In the rows, 128 means zero.
Rotation paths and how fast each direction turns (degrees a step):
Each turn is a multiple of 5 degrees from 10 to 175, or 0.
Each row of a path follows its step; steps can be skipped.
Rotation 1:
step 0: [121 127 120 128 121 137 133 132 123 128 130 125 127 127 131 132 130 130
 131 132 136 123 130 130 131 132 126 108 126 124 135 140 124 127 128 122
 125 124 129 124 122 131 122 134 130]
step 1: [126 131 139 119 123 136 130 122 125 135 131 118 127 125 132 125 133 125
 125 133 140 123 124 126 137 123 123 124 132 125 129 128 123 119 127 123
 124 122 127 121 121 132 130 132 127]
step 3: [124 128 136 128 128 126 126 128 122 133 143 125 119 133 130 121 137 124
 127 130 131 129 122 136 132 132 131 129 125 122 135 133 128 130 133 125
 115 116 133 126 127 133 127 126 131]
step 4: [120 131 125 128 125 123 130 121 122 135 140 118 130 126 134 129 126 124
 134 133 127 132 130 125 126 131 130 126 130 132 120 132 123 133 127 126
 124 116 136 133 124 141 129 135 131]
step 9: [128 125 138 132 124 135 124 129 129 130 130 131 125 117 129 127 134 123
 125 133 132 132 119 133 139 128 124 113 129 127 130 129 131 133 122 130
 130 113 130 128 128 134 124 133 129]
step 10: [126 130 135 127 135 136 131 126 129 133 138 121 122 128 132 123 128 120
 135 120 130 128 115 127 131 121 136 122 125 130 125 131 126 132 125 132
 126 117 130 128 119 127 128 137 122]
step 17: [121 131 129 129 129 127 123 127 129 131 136 125 136 127 131 132 125 120
 124 130 133 134 120 126 131 121 139 113 141 120 132 131 126 131 123 124
 131 124 130 130 126 125 127 135 122]
step 18: [127 137 134 123 125 137 125 128 133 132 141 131 118 127 126 127 125 130
 124 136 125 123 122 132 129 123 132 119 126 123 132 140 123 129 122 123
 128 127 130 135 120 128 123 133 131]
step 20: [121 136 136 128 126 124 121 129 134 146 132 129 129 127 125 124 134 130
 121 133 125 130 130 127 133 131 130 129 126 122 126 125 134 125 119 127
 131 116 126 133 122 131 120 133 130]
[128 127 130 128 130 128 131 127 128 128 128 124 129 131 129 125 128 124
 128 127 128 128 124 127 129 127 128 130 131 127 130 127 129 127 130 126
 126 130 128 127 130 125 129 129 127] : 160
[126 128 128 126 128 125 124 127 130 129 128 127 126 127 131 126 127 129
 127 129 125 129 128 128 125 128 127 130 130 128 132 128 126 130 129 126
 130 127 129 126 129 128 127 131 130] : 25
[128 129 127 132 126 127 126 133 128 129 129 128 129 128 129 130 128 129
 128 128 126 130 128 127 128 127 129 129 130 124 129 128 129 124 128 130
 129 127 126 128 128 125 127 127 126] : 120
